0.14 1.41 -0.32
3.48 -1.50 -1.08
-2.22 4.69 -2.69
-3.86 3.72 -0.82
2.11 2.05 -3.05
-0.06 -0.21 0.18
0.84 -2.34 1.99
-2.02 0.03 2.15
0.81 2.35 -2.79
1.16 0.28 -0.91
-4.89 2.83 0.30
=>
0.14 3.48 -2.22 -3.86 2.11 -0.06 0.84 -2.02 0.81 1.16 -4.89
1.41 -1.50 4.69 3.72 2.05 -0.21 -2.34 0.03 2.35 0.28 2.83
-0.32 -1.08 -2.69 -0.82 -3.05 0.18 1.99 2.15 -2.79 -0.91 0.30

2.75 -1.45 -5.34 -3.21
-2.06 -0.44 -0.87 -1.37
-0.34 1.00 0.14 0.52
=>
2.75 -2.06 -0.34
-1.45 -0.44 1.00
-5.34 -0.87 0.14
-3.21 -1.37 0.52

1.90 -0.96 -2.33 1.09 -6.18 -2.56 4.67 -4.07 -2.82 -6.60 3.44 2.77 -2.12
0.57 -1.17 1.52 1.21 0.99 2.16 -3.01 -2.30 -2.82 0.35 -0.89 -0.97 -3.98
=>
1.90 0.57
-0.96 -1.17
-2.33 1.52
1.09 1.21
-6.18 0.99
-2.56 2.16
4.67 -3.01
-4.07 -2.30
-2.82 -2.82
-6.60 0.35
3.44 -0.89
2.77 -0.97
-2.12 -3.98

3.13 -4.12 0.31 -2.84 -0.89 -2.98 -0.57 3.48 -0.64 3.55
2.64 -2.08 0.59 -1.47 -1.24 -1.43 -0.58 2.70 -0.56 2.99
0.46 1.73 -0.16 -1.51 2.05 2.95 2.17 5.14 -0.15 -1.72
=>
3.13 2.64 0.46
-4.12 -2.08 1.73
0.31 0.59 -0.16
-2.84 -1.47 -1.51
-0.89 -1.24 2.05
-2.98 -1.43 2.95
-0.57 -0.58 2.17
3.48 2.70 5.14
-0.64 -0.56 -0.15
3.55 2.99 -1.72

-4.98 -0.93 0.04 -0.35 -0.78 -2.46 0.47
2.81 -1.09 -0.36 -0.93 0.37 2.29 0.12
-1.58 0.80 -0.77 -0.10 0.24 1.55 -0.15
0.28 0.49 -0.16 0.63 1.01 1.40 1.08
-5.72 0.46 -0.31 0.07 -0.72 -3.18 0.91
0.62 -0.26 -0.14 0.93 -0.66 -0.89 -2.31
2.19 -1.39 -0.03 0.58 -0.26 -0.17 0.59
-0.27 -2.42 -0.69 -0.21 0.49 -1.29 -0.69
-4.17 1.15 -0.25 -0.42 -0.28 2.14 2.30
=>
-4.98 2.81 -1.58 0.28 -5.72 0.62 2.19 -0.27 -4.17
-0.93 -1.09 0.80 0.49 0.46 -0.26 -1.39 -2.42 1.15
0.04 -0.36 -0.77 -0.16 -0.31 -0.14 -0.03 -0.69 -0.25
-0.35 -0.93 -0.10 0.63 0.07 0.93 0.58 -0.21 -0.42
-0.78 0.37 0.24 1.01 -0.72 -0.66 -0.26 0.49 -0.28
-2.46 2.29 1.55 1.40 -3.18 -0.89 -0.17 -1.29 2.14
0.47 0.12 -0.15 1.08 0.91 -2.31 0.59 -0.69 2.30

-1.92 4.58 -0.42 3.62 3.91 -0.61 2.21 -2.19 0.37 0.93 -0.06 -0.26 0.22
1.75 1.68 -2.21 -1.75 4.62 -1.77 -3.43 1.04 -3.17 1.78 -1.41 1.32 -0.81
-3.46 -1.59 0.66 0.80 5.87 1.79 -0.28 -3.59 1.52 -0.72 1.42 -0.12 4.07
0.77 2.90 -1.77 2.23 -1.90 -0.64 -4.38 0.10 -2.80 1.83 -2.33 -0.51 -0.11
0.79 1.48 -0.62 -0.28 0.00 -0.33 -3.72 1.41 0.70 -2.34 2.27 -1.79 0.39
-0.62 3.21 2.23 2.30 -5.14 0.70 1.26 1.83 2.32 -4.50 0.67 4.45 -0.78
=>
-1.92 1.75 -3.46 0.77 0.79 -0.62
4.58 1.68 -1.59 2.90 1.48 3.21
-0.42 -2.21 0.66 -1.77 -0.62 2.23
3.62 -1.75 0.80 2.23 -0.28 2.30
3.91 4.62 5.87 -1.90 0.00 -5.14
-0.61 -1.77 1.79 -0.64 -0.33 0.70
2.21 -3.43 -0.28 -4.38 -3.72 1.26
-2.19 1.04 -3.59 0.10 1.41 1.83
0.37 -3.17 1.52 -2.80 0.70 2.32
0.93 1.78 -0.72 1.83 -2.34 -4.50
-0.06 -1.41 1.42 -2.33 2.27 0.67
-0.26 1.32 -0.12 -0.51 -1.79 4.45
0.22 -0.81 4.07 -0.11 0.39 -0.78

2.09 2.61 5.15
4.60 4.16 3.14
-4.11 -5.27 -3.26
0.68 0.24 -0.76
0.66 1.73 5.76
-0.74 2.52 -2.32
-3.44 0.49 -1.94
3.32 3.36 2.36
-5.65 -2.07 -2.04
=>
2.09 4.60 -4.11 0.68 0.66 -0.74 -3.44 3.32 -5.65
2.61 4.16 -5.27 0.24 1.73 2.52 0.49 3.36 -2.07
5.15 3.14 -3.26 -0.76 5.76 -2.32 -1.94 2.36 -2.04
---
2.18 -0.85 2.37 3.36 2.01
-2.36 -0.44 0.42 0.74 -0.98
-5.12 -4.16 2.85 3.84 -2.38
1.89 -0.63 1.83 2.26 1.50
2.06 -3.32 0.99 2.16 -1.25
=>
2.01 -0.98 -2.38 1.50 -1.25
3.36 0.74 3.84 2.26 2.16
2.37 0.42 2.85 1.83 0.99
-0.85 -0.44 -4.16 -0.63 -3.32
2.18 -2.36 -5.12 1.89 2.06

2.34 4.90 -0.58 -2.63 0.00 -0.68 0.22 0.00 0.00 -1.12
2.91 1.17 0.65 -3.35 0.97 -1.03 1.87 1.59 -0.11 -0.80
=>
-1.12 -0.80
0.00 -0.11
0.00 1.59
0.22 1.87
-0.68 -1.03
0.00 0.97
-2.63 -3.35
-0.58 0.65
4.90 1.17
2.34 2.91

0.51 -2.27 4.17 1.82 0.53 -1.75 0.80 3.00 0.05 5.45 2.55
-1.16 1.44 4.08 0.83 1.17 -2.56 -1.31 0.68 -1.08 3.55 -0.62
=>
2.55 -0.62
5.45 3.55
0.05 -1.08
3.00 0.68
0.80 -1.31
-1.75 -2.56
0.53 1.17
1.82 0.83
4.17 4.08
-2.27 1.44
0.51 -1.16

0.71 1.36 0.10 1.70
-0.96 -0.43 0.70 -0.82
-0.33 0.08 -0.78 0.02
0.17 -1.11 1.37 2.02
-0.14 -3.24 -1.31 0.41
-0.05 -1.91 -0.74 0.29
-0.44 1.06 -4.26 -0.85
3.66 -1.30 -3.75 5.97
=>
1.70 -0.82 0.02 2.02 0.41 0.29 -0.85 5.97
0.10 0.70 -0.78 1.37 -1.31 -0.74 -4.26 -3.75
1.36 -0.43 0.08 -1.11 -3.24 -1.91 1.06 -1.30
0.71 -0.96 -0.33 0.17 -0.14 -0.05 -0.44 3.66

2.94 -1.42 -3.85 -0.31 -2.22 1.07 -3.29 -0.37 0.15
-4.64 -1.39 -1.71 0.33 -1.81 -2.41 -1.85 0.09 1.65
-5.85 -0.26 -3.78 -1.22 -2.89 -4.73 -3.47 -0.83 -1.68
=>
0.15 1.65 -1.68
-0.37 0.09 -0.83
-3.29 -1.85 -3.47
1.07 -2.41 -4.73
-2.22 -1.81 -2.89
-0.31 0.33 -1.22
-3.85 -1.71 -3.78
-1.42 -1.39 -0.26
2.94 -4.64 -5.85

2.69 1.76 -5.43 0.41 -2.04
0.27 -0.46 -0.26 1.10 2.47
-1.17 0.85 0.96 0.36 1.21
2.33 2.03 -0.94 -0.64 -3.31
2.70 1.41 -4.56 0.92 -4.99
3.37 1.40 -2.77 -1.04 -3.11
2.12 0.51 -0.47 -0.63 -2.40
-0.02 0.81 1.96 -0.16 0.48
-3.91 -1.41 2.92 0.56 1.81
=>
-2.04 2.47 1.21 -3.31 -4.99 -3.11 -2.40 0.48 1.81
0.41 1.10 0.36 -0.64 0.92 -1.04 -0.63 -0.16 0.56
-5.43 -0.26 0.96 -0.94 -4.56 -2.77 -0.47 1.96 2.92
1.76 -0.46 0.85 2.03 1.41 1.40 0.51 0.81 -1.41
2.69 0.27 -1.17 2.33 2.70 3.37 2.12 -0.02 -3.91

4.03 -5.60 1.23 -3.32 -2.72 -5.27 -2.49
-1.49 1.29 -0.60 1.03 -0.17 1.59 0.82
0.19 -1.08 0.35 -1.68 1.51 -1.50 -1.00
4.23 -3.40 0.85 -1.86 -2.28 -2.33 -1.24
=>
-2.49 0.82 -1.00 -1.24
-5.27 1.59 -1.50 -2.33
-2.72 -0.17 1.51 -2.28
-3.32 1.03 -1.68 -1.86
1.23 -0.60 0.35 0.85
-5.60 1.29 -1.08 -3.40
4.03 -1.49 0.19 4.23

2.26 -0.77 0.14 0.12
3.06 0.88 -4.93 2.80
3.09 0.83 2.12 -0.28
-0.77 1.13 0.56 -0.77
4.47 0.27 0.81 1.28
-3.30 0.69 -0.66 0.73
-2.83 -0.48 -2.06 -0.14
2.45 -0.27 0.98 -0.68
=>
0.12 2.80 -0.28 -0.77 1.28 0.73 -0.14 -0.68
0.14 -4.93 2.12 0.56 0.81 -0.66 -2.06 0.98
-0.77 0.88 0.83 1.13 0.27 0.69 -0.48 -0.27
2.26 3.06 3.09 -0.77 4.47 -3.30 -2.83 2.45
---
4.95 2.88 5.83
-3.69 4.43 1.06
1.61 -5.01 0.57
=>
5.83 4.43 1.61

-0.44 1.60 1.52 -5.43
0.31 2.06 0.51 -4.30
-2.34 0.22 3.39 -4.22
=>
-5.43 0.51 0.22

-1.71 -1.11 3.15 3.59 -0.74
4.12 -3.41 -6.05 -2.25 3.33
=>
-0.74 -2.25

1.85 0.32 0.44 4.63 2.44
-3.38 -4.31 -2.32 -5.94 -1.89
=>
2.44 -5.94

-1.23 -0.30 5.48
3.07 -2.60 2.74
=>
5.48 -2.60

3.42 -3.17 3.33 3.79
3.20 4.90 -5.19 4.52
=>
3.79 -5.19
